One vector is turned by the same rotation once a tick. Each row is the vector after some number of ticks, and that number follows the row.
The counts run from 0 to 189.
[  4   1  -1  13  -6 -11 -14   8 -33  11  16  -9  -7  12  26  25 -19  22
   3   1  23 -22  -4  -7   4  -7   5   5   1  10   4  -5 -20 -25 -16   3
 -16 -13   4  -2  18   0  21  -5   1  18   1]	138
[ -7   3  13  20 -17 -22 -25   3 -21   3   3   0 -11  -6   1  23 -10  14
  -1   1  30   1   8  -7   2   1   0   2  -4  14   6  15  -3 -23  -8  23
 -12 -13   7 -25  -6  -7   1 -22  11   7   0]	6
[ -2 -22  -1   5  22   7  -8 -11 -13   3   4   5  -3 -16 -13   1 -13  12
 -12  11 -13 -29  -1  -9   6  13   3  17 -14 -18  10  -4 -26  -1 -11 -12
  -4   5   4  19  10  -8  41  11  17  -6  -1]	186
[  4 -18 -14  -9  -3  28  -5  -3  -1 -19  13  -2 -25 -13 -21  24 -13   6
   7   6  15 -14  -1   5   3  19   7  -3 -18  -8  22  20  12  -6  -2   0
  -9 -26  -2 -13 -25  -3   4  -4   0  26   3]	60
[  5   2 -19   1  13  -8 -23 -13  -6 -16  -3   6 -21 -16 -10  19  -1  12
  10   9   6   7   4   2   9   8   4 -16 -22 -11   6  13   9   2  21  -1
 -15  -9 -16 -18 -33 -17  -9 -13 -12   8  -3]	170
[-13 -14 -17  12  15   3 -14 -17  -9 -15  -8 -13   3 -11 -15   7  -5   3
  -8   5 -18 -29 -10   1  34  13  -2  21 -25  -3   0   8 -26 -11 -12 -23
  -8  -4   1  11  -6   5  19  -3  15   0  -2]	185
[ 29  -1  -7  -2  22   7  13 -20   6  -4 -16  23  -2   7 -12 -12  -8   0
 -17 -18 -23 -10   2   8 -11  -6   7  13 -12   0   0  -9 -18 -14   0   4
   5  25  12  19   9   4  12 -16   9  -6 -15]	99
[ 30   5 -20   0   9  14   5 -16  16 -18 -14  29 -10  11 -12  -5  -2 -15
  -9 -21 -13   7  11  13  -3 -10   4  -1 -12  11  -1   9  -7 -23  13  12
   0   6  23  -1  -5   1  -4 -19   0  -7 -14]	96
[-18 -14   6   4  -5  24 -20  -8   6  -9  -1   0  -9 -20 -27  12 -11   4
 -11   5   4 -13   2   1  19  17  -6  11 -19  -7   2  24 -10  -5  -9 -21
  -4  -6   3  -8 -23  -7  11  -3  16   1  -3]	188
[ 25  -8   5   9  18  16   9 -23  21   3   1  10  -5 -27  -3   5  -1 -23
  -4 -25  -7   4   1  -3  -6   2   5  17  -1 -13  11   9  -3   7  -8  -2
   9   5  17  -7 -14  26  20 -25  12  -4  -2]	125
[ 23  -3  -7 -18  11   6 -12 -17   1 -19 -12  20 -17 -16 -19   9  -1   1
   8 -16   2  15  -7  -2   4   5   0 -10 -14 -15  -1  23  17  -8  33  15
  -3   2  -3 -20 -33 -11  -8 -14 -19  -6  -9]	173
[  1 -15 -11   5  13  -5   2  -1 -18  -9   3  -4 -14 -16  -8  27  -8  13
  10  14  17 -23   3  -5   4  12  12   4 -19  -8  22  17  10   4   1   0
 -18 -26 -11 -14  -9 -10  11   0   1  24  -9]	61
[  9 -25   7 -15  17  -5  24  -9  -5  -1  -6  18   1 -31  -4  -1  -8  -8
   6 -10  -4  -6  10 -23  -2  10  -3   5  -6 -23  16  14  23  -4   5  39
   0  -2   7  -7  -8  -9  12 -13  -8  12  -6]	66
[  0  16 -21  22  19  -5 -19 -18   0 -12 -10  -4  -3  -7 -11   9   4   3
 -14   6 -20 -16   1  18  12  -7  17  15 -29  16   1   9 -29  -8  -2 -20
   5   9  12  15   6   9   8 -19  21 -13  -9]	101
[  8 -14   2 -18   6   2   5 -10  20 -15 -14  21 -10 -23  -7   9  -4 -18
   6 -14   2  14  12 -14  10   7  -3   9 -15  -7   3  28  15 -15  17  19
  -6  -6   7 -27 -22  -2  -1 -16  -4   2  -9]	67
[  9  -1  -7  -5  18   7  -3 -14 -31  -1  11  -4 -19  -7  -1   3 -19  34
   7  17  11 -31   2  -4  -5   1  16  -8 -20  -5  -1 -12 -12  -9  -8 -10
 -18   9 -18  17   8 -16  26  18   2  20   2]	164
[  2   3   4  15  12   1  -3 -16  11  -5  -9  -3  -6 -26  -2  17  -4 -16
  -8 -12  -7   7  -7   1  15  -6  -2  23  -6   1   1  20  -5  -5  -6 -21
  -4  -1  11  -9 -12  24   6 -36  11  -3   7]	126
[ 13  -3  19   8  -3 -25  -1   2 -29  12   4  11  -5  -1  19  15 -13  13
   2  -1  26 -15   6 -21 -22  -5   7   0   6   9  12  -4  -3 -22  10  39
  -9 -10  12 -19   6  -4  11 -10   5  17  -4]	7
[ 33   0  -6 -10   5  -3   0  -9   4   0 -11  36 -12  10  -9   3  -6   3
  -5 -20   6   2  17  -1 -20  -1   5 -12 -15  -2   9   6  10 -12  17  37
  -2   9  16  -8 -15  -8  -5 -14  -8   0 -10]	92
[  9 -15  -5 -19  -4  26   9 -11  16  -8 -16  19   2   7  -9 -12 -23 -13
 -14 -22 -12   3  10  -7  16  -2  -7  20 -14 -10 -16   9  -5 -41  -1  11
  -7  13  19   1   3  -1  17  -6  18  -3  -5]	74
[ -4  15 -26   0  -5  15 -25   0 -15 -16   2  -6 -13   4  -6   5 -16   9
  -3  -2   6   2   4   9  20  -8  -2   3 -20   1 -21   4 -25 -37  -2 -22
 -18   9   1   0  -3  -8  13  -9  11   5  11]	159
[ 35   4  -3   0   2 -17   8  -2 -12   8   4  17  -7   5  20   9  -6   2
   7 -22  18  -8   7  -2 -23 -11   5   0   4   1  16  -3   5 -17   4  34
  -4  -6  14 -14  12  12  13 -16  -6  19 -24]	11
[-10   7  20  19  -2  -6 -37 -16 -15   1   0  -3 -10 -21 -23  15  -5  20
 -18  12   5 -10  -4   3   2   2   1  -4 -13  12  -7  15 -26  -7  -1 -17
   0   2  13   0 -25  -3  -1 -18  10 -11  11]	108
[ 11  -2  32   0  -4  17   0  -7  -8  22   8  12  -2 -13  12  -5 -14   4
 -11 -22  10   2   5 -36  -7   1 -13  13   9 -17 -11  -5 -18 -30  -3   3
  -3  12  12   0   3  15  15 -17  23  -7  14]	132
[ 16 -12  36   0  -5   4  -1  -3 -12  19   8  17  -6 -14  -1   8 -16  14
  -6   6  19  -2  14 -22 -29   6  -3  -3   4   0   4  10   5 -15  -5  35
   3 -10   9  -8  -8   2  16 -11   9  17  11]	4
[ -3  -6 -20  -4  10 -25   3   2  -1 -18 -26   0   2  -8  10   2  -7 -13
  -3  -8  -2  -4  -2  -8  25  -1   0  26 -20  -3  -5   6 -10 -26   4   9
 -11  -4  12  -5  15  -9  17 -16  11  -1 -17]	72
[-14 -17   8  13  16 -11 -14  -7 -22   3  -4 -14   0 -20 -17  15 -10  11
 -18  24  -2 -29   0  -9  17  19   2  18 -23   4   6  11  -9  -5 -10  -4
 -14  -8  -8   1 -10  -8  26   0  14   7   6]	189
[-23   6  11  13  -5  -4 -19  -8  -3  -1   0  -5  -6 -20   8  15  -2  -3
  -9  -8   4   3  -9 -13  24  -4  -1  23 -11  -4 -11  18 -12 -20  -2 -22
  -3   6   9  -7  -6  13   7 -29  19  -4  12]	130
[ 29  12   3 -16  23  -6   9 -17  -2   6 -14  18 -12 -32  19  -1  -2 -16
   0 -21   7  14  12 -19 -12 -10  15  10  -4 -14  -4   3  10 -13   3  21
  -9  23  -8  -4   6   9  14 -18  -3   7  -5]	150
[ -5  -7 -16   3  15   1   5  -7 -10 -11  -9  -8   4   3   1  -3 -12   1
 -11   1  -5 -21   5  -5  24 -11   0  31 -20   6  -4  -7 -16 -35  -6  -2
 -11   4   7  15  28  -9  34   1  17   5 -14]	76
[-18  -2   2   0   6 -12 -13  -5 -17 -12   6 -12  -9 -16 -16   8 -12  19
 -17  37  14 -25  16   0  -5   2  14   5 -24  19   8  10 -12  -7 -21   9
 -10   3  -6  -4   4 -20   9   1  20  19   2]	83
